In the data rows, the value 128 means zero.
Here is a table of points, one per row:
[111 69 127 119 145 177 178 103 136 157 137 135 141 146 154 145 160 108 174 168 70 181 77 181 143 201 89 178 136
 148 100 156]
[126 139 93 187 165 108 153 178 115 104 141 205 150 124 151 107 154 117 132 124 180 107 141 140 112 68 164 119 120
 55 96 190]
[153 167 112 130 155 188 75 126 83 151 119 172 53 59 119 137 136 139 143 160 170 87 108 115 129 141 133 141 177
 112 97 85]
[126 111 105 145 115 144 98 88 110 188 85 150 105 163 148 129 121 155 233 99 111 72 154 55 170 152 146 95 186
 195 66 59]
[153 122 121 155 115 49 146 168 73 138 173 118 163 95 105 194 63 98 104 130 143 77 102 173 140 181 188 49 105
 161 98 132]
[88 127 147 131 172 107 102 85 91 133 168 142 127 167 180 120 174 130 149 120 91 90 125 145 123 153 73 174 120
 80 111 122]
[76 107 116 84 81 146 149 154 79 131 148 182 80 157 163 134 116 177 132 113 173 70 97 110 100 156 136 159 132
 187 148 159]
[136 112 113 126 171 121 87 125 101 112 90 125 107 70 75 170 145 125 122 143 140 116 164 164 95 71 115 85 151
 118 119 132]
[159 104 101 97 121 117 132 150 83 117 158 111 78 160 125 108 146 112 168 148 87 97 136 135 102 106 197 156 116
 59 112 121]
[104 133 135 93 127 124 91 106 94 157 104 125 180 103 91 147 128 88 180 159 106 221 154 91 144 66 47 93 146
 152 179 91]
[202 78 154 147 141 128 141 185 95 167 123 116 156 88 132 176 122 65 202 118 135 173 108 168 162 98 141 109 139
 194 80 134]
[130 204 103 102 125 125 107 152 145 113 145 136 147 103 123 139 127 167 75 136 168 125 113 117 128 68 103 77 101
 72 161 162]
[131 112 152 181 98 125 69 145 107 96 115 150 145 157 85 185 113 90 143 152 78 115 126 129 105 103 125 156 183
 37 133 101]
[192 138 118 142 88 140 153 172 151 174 122 149 116 141 146 45 71 78 98 107 149 180 109 124 155 183 132 108 144
 174 114 55]
[121 145 133 115 125 116 115 167 124 142 131 140 78 154 127 153 118 147 143 129 131 122 124 113 129 123 211 94 103
 113 158 107]
[132 155 143 142 123 170 216 83 132 140 120 203 135 140 148 163 129 107 120 103 168 133 104 132 65 210 102 217 94
 145 126 213]
[191 138 150 171 181 106 143 110 147 86 139 40 115 103 101 125 123 134 210 96 127 140 113 172 111 130 183 99 128
 103 94 134]
[146 84 164 118 110 103 85 160 90 122 118 68 126 159 140 69 101 97 184 80 85 122 87 175 130 81 136 71 131
 103 144 80]
[116 124 86 106 118 134 154 134 88 110 174 121 124 132 110 199 130 211 117 99 128 64 134 101 119 105 94 112 105
 112 134 130]
[198 80 137 143 162 164 104 112 128 146 85 76 135 119 147 104 89 40 164 128 79 177 112 84 175 138 156 153 126
 78 143 128]
[134 135 179 98 144 153 115 134 140 179 166 99 138 109 107 85 93 76 181 103 115 125 166 106 187 172 125 121 130
 84 97 123]
[109 69 152 107 155 74 154 109 158 83 98 171 148 174 121 103 157 110 118 55 167 109 158 106 159 155 136 146 84
 136 168 154]
[115 135 94 112 150 82 158 107 151 152 162 105 124 158 129 116 54 150 141 72 152 124 120 82 159 153 157 60 126
 126 87 134]
[100 142 156 128 115 80 166 158 83 123 144 138 163 186 161 98 93 133 79 114 189 147 115 116 142 136 100 92 140
 132 145 138]
[130 115 54 76 157 139 80 118 85 119 166 80 69 158 201 114 181 150 139 79 130 167 118 164 137 91 112 106 101
 78 106 137]
[199 103 82 116 209 214 165 92 90 98 234 92 108 101 86 89 149 156 130 174 120 81 167 138 94 125 137 168 110
 50 95 134]
[163 169 151 125 117 131 113 171 4 111 189 115 114 94 126 113 147 116 117 146 102 111 100 66 43 134 139 92 97
 144 98 72]
[150 129 112 139 146 196 198 97 101 118 120 144 62 137 154 151 121 182 126 162 130 77 101 87 132 131 118 151 143
 64 174 188]
[107 152 123 110 111 103 76 170 112 112 126 61 101 116 150 120 152 134 131 162 126 122 60 151 147 54 130 124 123
 161 180 110]
[101 120 167 135 103 149 123 136 132 89 80 172 157 143 121 170 135 159 75 107 139 134 154 153 83 124 137 147 131
 207 112 93]
[138 126 115 86 147 112 165 113 130 171 181 112 171 183 119 70 139 120 150 98 184 151 83 155 139 153 116 115 185
 117 128 81]
[132 112 80 156 76 126 163 175 161 130 104 105 152 98 118 83 100 176 149 160 155 118 151 91 96 78 63 111 134
 123 182 190]
[155 91 136 62 160 112 100 121 147 108 92 164 144 119 129 172 173 136 134 71 138 105 114 113 185 95 72 159 117
 111 151 114]
[67 119 178 101 127 140 135 116 129 81 65 213 77 104 119 138 93 54 94 160 152 140 128 173 162 203 151 131 132
 126 109 107]
[89 157 132 133 111 119 108 186 143 150 57 171 112 124 94 145 147 136 115 149 140 155 146 133 155 101 145 100 169
 108 115 101]
[122 147 97 105 161 114 126 126 161 116 70 127 168 203 84 130 116 142 102 162 137 124 129 121 156 77 110 169 98
 81 158 140]
[107 136 140 165 90 141 177 136 141 209 123 103 118 152 185 146 100 144 139 121 81 130 94 111 130 196 120 150 112
 116 144 150]
[82 176 102 104 85 106 140 169 117 114 130 124 88 126 176 153 166 111 80 132 128 152 104 175 151 67 86 178 169
 88 133 138]
[115 137 109 160 111 106 89 171 140 118 116 165 139 114 166 142 163 129 85 122 145 140 123 137 118 115 138 104 85
 133 147 156]
[129 90 134 160 97 114 105 158 115 89 128 96 113 128 97 171 95 91 144 113 107 140 221 155 79 114 167 121 117
 151 151 127]
[168 80 165 171 145 121 84 67 166 179 108 130 148 105 137 76 143 94 117 74 87 122 132 155 78 88 136 146 127
 132 107 153]
[87 166 160 176 77 183 121 137 147 102 127 141 144 115 84 122 117 147 136 191 89 88 92 105 105 97 152 157 156
 199 135 73]
[118 89 112 81 134 162 110 103 119 100 98 53 136 169 140 127 126 153 116 181 112 159 169 108 118 124 147 165 83
 170 109 148]
[156 92 129 104 166 91 119 90 150 114 86 120 136 155 110 99 134 128 116 113 187 142 185 107 91 154 161 145 81
 126 177 178]
[188 155 114 157 78 111 135 148 163 122 95 97 123 140 56 81 99 98 63 169 101 109 115 142 162 109 95 123 143
 194 141 103]
[102 97 134 85 98 145 146 97 118 127 117 162 110 150 113 43 117 138 163 155 141 78 140 122 92 165 135 133 139
 116 158 89]
[70 140 140 127 140 141 128 154 167 140 154 208 135 146 122 109 108 175 146 96 145 114 159 135 203 127 128 99 111
 145 112 174]
[163 191 110 150 126 72 101 71 166 73 168 162 147 90 88 88 123 197 144 141 158 75 138 135 132 109 164 79 143
 130 87 139]
[123 74 174 115 135 191 98 78 98 174 128 125 127 99 147 127 135 125 108 162 116 121 115 154 118 126 90 127 110
 181 148 163]
[111 159 132 122 127 110 154 119 230 94 145 147 152 105 84 52 108 113 117 138 133 87 99 151 121 138 121 165 147
 134 90 101]
[136 117 110 70 59 136 35 142 157 145 127 68 147 105 113 124 188 127 149 87 124 157 140 77 150 76 151 106 163
 126 175 109]
[126 160 100 137 74 117 129 160 155 104 109 126 99 111 110 107 114 138 123 117 66 132 183 60 138 131 174 69 106
 135 126 113]
[103 135 112 144 100 72 165 121 168 168 80 120 141 207 129 126 158 187 112 36 165 123 200 81 151 96 154 146 120
 157 116 86]
[150 84 148 125 136 149 57 98 190 94 181 100 109 123 66 171 109 116 144 172 66 143 161 125 149 188 82 112 129
 130 110 149]
[175 96 149 183 159 117 112 120 138 117 139 129 125 88 168 179 90 176 169 130 91 111 120 143 128 156 92 177 97
 114 128 181]
[148 168 102 167 152 113 149 95 120 123 116 173 146 75 168 158 166 98 102 119 159 134 161 86 121 186 95 109 131
 125 104 204]
[100 129 109 58 173 184 109 158 105 124 126 131 116 96 91 138 88 157 158 124 147 127 82 93 157 134 107 82 127
 83 119 121]
[124 144 105 148 62 142 157 174 144 148 122 130 134 166 191 83 136 69 142 102 120 155 156 115 175 97 146 135 141
 162 130 137]
[111 127 146 148 125 168 121 109 182 184 131 73 98 114 128 100 164 122 127 171 162 160 122 153 66 115 130 152 95
 187 144 153]
[104 156 136 128 125 86 133 108 165 126 182 163 159 147 99 120 167 141 126 72 166 79 140 158 120 144 145 135 123
 128 64 141]
[101 155 98 127 152 145 121 162 136 91 142 179 171 121 129 114 84 141 88 133 88 167 111 114 146 106 103 152 152
 52 95 137]
[118 83 160 115 140 116 136 100 155 142 161 130 91 105 139 200 174 153 122 49 149 143 184 109 119 182 117 154 146
 143 117 162]
[160 134 135 160 154 98 108 112 132 113 144 78 150 80 132 104 157 134 90 196 77 148 143 138 133 147 120 173 93
 127 178 124]
[138 189 142 102 78 112 159 94 85 188 164 64 121 80 146 153 91 152 96 165 139 129 144 120 88 114 135 142 108
 135 148 140]
[93 146 144 170 144 88 161 142 144 188 100 72 146 150 93 161 103 132 97 159 130 102 121 147 112 157 100 111 133
 159 137 108]
[110 94 184 170 128 161 149 142 128 76 113 136 96 116 146 185 144 52 192 162 127 174 94 151 139 189 169 105 146
 203 151 109]
[125 148 146 149 132 151 141 111 152 64 88 94 112 142 137 140 152 128 115 108 136 131 122 137 84 125 145 183 140
 114 123 99]
[103 147 67 120 150 112 116 136 126 146 137 193 96 99 112 92 157 158 155 163 125 98 115 156 79 143 155 87 112
 115 143 84]
[117 201 123 165 112 134 190 94 149 184 166 124 167 175 153 145 117 152 111 176 65 122 119 105 83 158 129 181 101
 131 102 145]
[94 88 124 155 130 93 111 82 126 136 89 134 173 141 93 116 106 155 136 146 113 112 132 173 101 108 140 87 180
 155 133 72]
[113 111 116 83 117 127 126 119 139 56 128 91 142 177 146 113 149 115 23 126 153 200 108 138 132 56 143 130 140
 126 185 183]
[135 141 97 108 178 162 126 86 115 136 145 131 124 115 177 113 144 127 120 154 173 100 119 76 152 144 100 134 153
 112 109 176]
[57 99 147 95 122 112 84 185 110 110 120 109 58 73 130 143 131 136 134 129 125 148 152 174 110 90 130 98 122
 141 127 128]
[140 145 123 153 108 171 119 123 126 87 144 154 129 114 166 169 105 130 70 79 94 123 160 103 157 116 98 165 104
 117 77 130]
[128 155 138 152 147 150 144 119 120 130 105 150 146 87 171 185 177 128 133 166 146 179 78 148 136 181 85 97 169
 184 151 77]
[159 89 205 94 108 104 170 140 136 117 149 110 166 138 52 135 137 133 148 78 117 113 113 125 111 130 130 152 96
 190 140 52]
[174 173 120 142 152 149 160 133 132 181 104 126 162 119 145 113 83 40 96 127 179 196 101 168 193 144 126 133 137
 112 112 166]
[127 121 124 110 131 84 143 90 111 126 105 127 174 175 160 115 143 133 59 145 60 164 116 145 142 128 124 145 133
 61 185 102]
Along one direction, these points spread out more than along any other. How many in every 100 of the points above lie lower along it than each point below? Answers are rounded to whole numbers. More than half of the points above lie lower than the first one.
[159 89 205 94 108 104 170 140 136 117 149 110 166 138 52 135 137 133 148 78 117 113 113 125 111 130 130 152 96
 190 140 52] 12
[67 119 178 101 127 140 135 116 129 81 65 213 77 104 119 138 93 54 94 160 152 140 128 173 162 203 151 131 132
 126 109 107] 41
[140 145 123 153 108 171 119 123 126 87 144 154 129 114 166 169 105 130 70 79 94 123 160 103 157 116 98 165 104
 117 77 130] 83
[116 124 86 106 118 134 154 134 88 110 174 121 124 132 110 199 130 211 117 99 128 64 134 101 119 105 94 112 105
 112 134 130] 87
[76 107 116 84 81 146 149 154 79 131 148 182 80 157 163 134 116 177 132 113 173 70 97 110 100 156 136 159 132
 187 148 159] 88
[148 168 102 167 152 113 149 95 120 123 116 173 146 75 168 158 166 98 102 119 159 134 161 86 121 186 95 109 131
 125 104 204] 96
[188 155 114 157 78 111 135 148 163 122 95 97 123 140 56 81 99 98 63 169 101 109 115 142 162 109 95 123 143
 194 141 103] 5
[87 166 160 176 77 183 121 137 147 102 127 141 144 115 84 122 117 147 136 191 89 88 92 105 105 97 152 157 156
 199 135 73] 18
[94 88 124 155 130 93 111 82 126 136 89 134 173 141 93 116 106 155 136 146 113 112 132 173 101 108 140 87 180
 155 133 72] 10
[88 127 147 131 172 107 102 85 91 133 168 142 127 167 180 120 174 130 149 120 91 90 125 145 123 153 73 174 120
 80 111 122] 90
[115 137 109 160 111 106 89 171 140 118 116 165 139 114 166 142 163 129 85 122 145 140 123 137 118 115 138 104 85
 133 147 156] 59
[126 160 100 137 74 117 129 160 155 104 109 126 99 111 110 107 114 138 123 117 66 132 183 60 138 131 174 69 106
 135 126 113] 21
